In the rows, zero is written as 128.
One turn or mirror swaps these rows in pairs. Which row does each one swap with?
The rows were stretched afterwards, more along some directions than others.
z495: [128 127 136 175 159 145 146 121 166 114 115  95 141  92 135 122 142]
z204: [126 128 136 122 111 115 130 148 132 149 129 122 161 118 152 106 130]
z978: [119 134 134 122 130 124 102 144 121 103 133 138 134 152 121 125 112]
z763: [148 164 118 124 150 105 111 135 162 120 104 135 154 102 131  98 129]
z228: [117 153 119 108 118 119 138 141 148 112 123 121 121 121 123 160 101]
z435: [123 125 107 106 131 154 128 144 184 139 102 160 133 107 145 154 128]
z820: [112 139 159 141 169 133 149 103 138 135 136  95 150 112 130 124 118]
z361: [138 122 107 121  94 127 114 161 143 137  82 135 130 150 148 149 104]
z200: [107 163 148 146 149 140 155 130 122 128 156 144 146 115 112 150 102]
z117: [134 123 113 127 108 137 120 138 168 152 118 125 140 128 150 101 123]
z651: [148 138 133 125 122 141 129 117 149 151 121 139 123  99 124  91 114]
z872: [127 114 132 172 155 142 138 126 167 116 105  98 147 101 141 113 148]
z157: [145 117 140 114 104 142 118 144 148 156  98 124 119 114 149 126 133]
z413: [122 134 127 110 129 127 118 139 145 135  99 162 178 136 158  99 138]
z433: [111 118 151 125 143 149 151 150 134 141 148 146 145 142 127 147  98]
z959: [125 151 136 153 143 135 129 126 155 148 104 134 160  93 124  73 129]
z745: [133 127  88 102 117 105 104 147 167 127  83 154 178 130 161 141 127]
z888: [113 123 169 131 133 122 138 141 144 142 143 124 176 111 154 126 111]
z52: [108 112 107 125 109 118 129 135 144 132 112 126 173 150 162 103 126]
z350: [154 139 127  99 133 125 133 122 167 154 109 115 127 100 143 133 135]
z459: [120 109 150 160 147 107 126 133 155 128 119  87 148 110 145 116 152]
z451: [139 130  92 106 114 144 138 146 157 139  97 151 147 107 135 119 137]
z430: [126 165 157 152 137 140 140 109 141 147 159  89 126 105 149 132 114]
z810: [119 137 123 161 129 151 131 146 142 130 121 149 147 142 140 148 135]
z333: [129 171 147 149 154 123 142 129 116 114 146 116 154 130 128 124 118]
z829: [121 130 109 172 137 144 141 124 175 128 103 128 146  83 148 118 171]
z811: [139 122 140 124 125 122 124 102 151 144 143 121 114  99 149 126 119]
z846: [147 130 153 129 132 133 147 136 139 121 131 107 138 162 151 130 105]
z516: [138 135  98 117 124 141 147 137 162 134 102 139 148  95 133 106 139]
z199: [135 125  96 119 116 141 143 140 156 137  99 141 156 107 139  98 143]
z110: [120 122 130 175 151 142 138 122 171 118 105  98 148 100 146 124 147]
z85: [134 154 129  91 115 100 115 159 139 112 141 135 140 120 130 143 109]
z635: [133 121 136 151 144 106 121 123 120 114 106 115 159 116 116 106 132]
z535: [116 120 122 127 112 150 145 130 149 123 129 137 135 133 155 167 116]
z658: [138 129 104 108 118 134 129 160 160 121  99 125 151 115 133 159 128]
z418: [115 149 162 151 158 120 141 136 145 118 145 117 150 108 145 142 144]
z859: [110 150 161 154 159 122 135 130 144 123 150 119 151 103 149 141 144]
z334: [118 157 148 142 162 141 139 129 157 137 126 139 133  84 147 144 119]
z861: [140 144 126  86 104 104 116 162 143 118 130 136 140 129 131 151 113]
z43: [133  97 140 140 141 133 146 117 144 147 121 111 161 133 172 128 143]
z639: [117 103 132 142 131 110 135 115 161 130 124 134 159 115 160 112 116]
z301: [ 95 137 133 131 133 122 123 119 147 142 121  95 140 108 150 122 138]
z385: [ 91 143 110 154 151 121 123 125 160 149  91 129 164 109 173 122 138]
z273: [125 158 123 119 155 122 124 116 149 138 145 142 144 111 158  88 114]
z258: [132 139 130 127 150 108 124 129 167 120 108 140 149  94 121 140 111]
z121: [119 141 159 111 134 153 152 130 150 161 142 112 140 130 144 150 110]
z590: [114 153 127 150 146 130 123 136 149 144  98 135 174 102 118  77 138]
z215: [135  96 133 146 140 144 122 144 155 141 102 140 149 130 154 111 140]
z444: [114 105 142 131 137 113 137 133 139 120 145 128 128 111 110 131 138]
z360: [124 129 142 141 157 112 134 116 117 116 124 108 149 115 109 116 120]

z215 pairs with z52
z85 pairs with z418
z859 pairs with z861
z745 pairs with z810

